In the rows, 128 means zero.
Rows swapped in pairs by one turn or mirror: which row each one swaps with
The rows were stretched afterwards, more along some directions than others.
z909: [122 135 111 108 160 143 153 137 110 120 131 115 133 127 141 164 139 129
 110 174 112]
z505: [130 132 109  87 131 114 143 146 108 107 132 108 122 119 155 185 109 115
 120  84 129]
z750: [124 127 137 116 129 143 133 133 116 117 154  69 117 146 136 174 107 147
 115 154 110]
z281: [113 104 128  62 121 128 130 107 113 132 134 109 105 147 137 195 126 134
 143  99 151]
z541: [125 115 128 115 135 174 131 136 133 128 144  94 106 121 143 141 144 139
 131 136 119]
z507: [119 109 117 106 146 135 143 147 113 128 149  94 123 141 161 160 114  94
 155 109 130]
z256: [121 119 136  87 165 109 139 131 116 124 130  80  96 142 173 153 105 115
 170 145 143]
z133: [112 153 119  84 142 103 155 138  94 106 115  90 122 132 129 184 116 144
  88 145 140]
z40: [121  79 125 121 184 119 107 129 128 176 114 101 136 152 151 162 128  95
 182 142 166]
z363: [103 114 140  98 155 145 129 108 134 147 150  92 115 147 144 182 118 123
 150 118 180]
z107: [124 127  96 105 146 168 111 120 138 121 133 120 134 129 125 191 122 135
  96 117 152]
z708: [ 91 137 134 101 127 166 132  95 107 108 153  94 108 135 140 190 134 153
 128 106 134]
z449: [109  98 132 114 189 145 142 119 119 154 101  99 121 139 151 132 138 118
 171 163 147]
z794: [115 154 121  78 136 109 144 140 103 108 102  99  95 148 148 174 100 156
  94 129 126]
z933: [139  99 121  93 153 124 127 104 136 127 123  95 119 140 128 138 117 109
 144 138 177]
z626: [123 134 116 102 138 133 108 133 138 124 156 134 151 130 124 204 121 128
  92 106 138]
z774: [129 107 106 110 147 174 108 153 138 136 129 100 112 128 161 198 122 135
 141 148 153]
z56: [127 104 121  93 112 148 116 158 153 132 167 110 130 123 142 171 133 133
 115 132 115]
z829: [131 108 119 107 175 126 112 131 144 123 138 103 110 120 177 166 110 112
 156 136 163]
z919: [102 122 143  80 150 128 126  99  96 131 143 116 122 152 149 203 139 130
 136  92 138]
z930: [129 107 144 106 158 104 144 137 136 129 126  75  94 155 143 132 102 136
 146 148 132]
z73: [110 108 146 128 123 108 151 115  97 129 125  87 121 181 144 163 125 113
 146 124 135]
z32: [133 134 124 119 142 137 135 155 135 116 130 100 126 142 143 143 118 135
  99 164 113]
z145: [143 123  99  97 119 145 134 166 139 114 144 128 111 112 139 162 122 127
  93 128  82]
z341: [104 114 115 114 149 110 134 116 127 123 152 123 146 135 141 136 125 103
 137 105 131]
z555: [125 127 125 123 173 117 137 118 112 116 104 102 124 149 159 163 103 115
 154 117 152]
z149: [141  99 116 114 166 102 103 162 159 154 142 111 145 140 152 147 102  97
 152 129 125]
z440: [112 135 117  65 136 103 125 123 127 125 132  98 111 143 131 182 104 137
 130 105 167]
z158: [129 112 122  62 113 102 115 150 132 126 148 124 124 129 151 185 119 132
 120 106 140]
z255: [119 101 148 111 157 101 128 148 155 166 128  98 141 135 146 146 121 116
 153 135 162]
z869: [113 120 120  71 124 123 163 117 110 115 113 129 122 131 108 144 140 161
 109 129 119]
z384: [112 121 123 122 153 141  95 138 108 134 140  91 140 140 174 191 128  99
 144  89 139]
z840: [117 131 117 104 134 145 120 127 152 131 133 123 111 131 126 178 129 165
 109 135 118]
z577: [140 107 137 112 150 141 153 117 140 138 124 100 113 160 121 142 117 132
 115 134 153]
z524: [130 118 115  83 135 143 121 137  98 104 135  90 130 119 135 154 119 135
 126 106 123]
z907: [115 121 108 122 158 138 102 129 133 125 148 112 130 122 153 198 135 137
 123 128 136]
z355: [115 116 130  97 146 138 138 102 128 117 137 108 126 121 144 138 134 124
 132 108 135]
z608: [130 108 133 130 147 146 125 126 104 135 135  80 124 174 153 190 108 104
 140 108 157]
z294: [123 125 110 122 169 158  89 139 149 130 165 101 127 126 178 198 110 114
 141 112 147]
z5: [100 127 100 113 145 179 135 104 122 142 131 110 122 158 143 188 129 122
 120 123 155]
z479: [118 146 106 107 123 130 141 138 131  99 147 117 110 118 137 182  92 145
 109  91 121]
z37: [100 138 123 132 149 184 135  97 102 106  94  96 110 153 168 156 145 128
 137 122 154]
z964: [117 129 111  92 116 136 105 150 148 119 156 131 142 127 136 155 115 133
 122 117 111]
z58: [118 105 146 118 153 146  93 129 127 146 147  94 132 160 167 170 141 137
 147 152 135]
z784: [143 105 122 109 134 127 106 171 178 147 154 115 136 131 154 147 101 123
 132 124 128]
z68: [100 144 107  85 156 143 148 107 113 118 135 100 101 126 129 163 101 154
 128 120 143]
z438: [118 128 103 106 155 151  82 112 152 127 148 127 148 119 159 175 118  93
 130  97 147]
z941: [120  87 160 124 151 142  93 119 140 157 129 101 119 168 176 157 138 128
 185 140 161]
z84: [125 118 150 102 123 119 138 130  87 137 120 102 113 167 135 199 141 150
 135 120 124]
z109: [ 92 147 125  92 135 165 160 111  97 110 125  88 102 133 128 157 143 164
 100 169 134]
z442: [135 120 112 120 154 144 155 164 149 125 136 128 123 123 132 145 126 126
  97 166 109]
z302: [120 107 111  89 159 126 112 159 105 134 127 103 109 122 167 193 128 138
 158 146 140]
z376: [120 128 155 111 132 119 137 142 115 147 118  98  93 163 139 167 133 174
 130 163 111]
z511: [119 116 147 101 136 104 163 156  92 129 150  79 101 154 144 183 127 134
 127 148 119]
z373: [134 109 144 123 158  97 147 151 109 150 141  99 111 146 136 184 140 150
 125 131 119]
z532: [127 110 121 111 129 174 127 117 137 138 131 130 139 149 126 200 126 137
 105 113 130]
z841: [113 118  98 143 168 171 110 124 135 117 136 124 121 132 155 175 124 122
 140 123 123]
z77: [134 104 127  81 142 130 166 153 123 124 128 101 103 119 146 155 123 109
 150 150 134]

z84 is swapped with z449
z294 is swapped with z56
z708 is swapped with z507
z524 is swapped with z37
z109 is swapped with z608
z941 is swapped with z302
z32 is swapped with z107

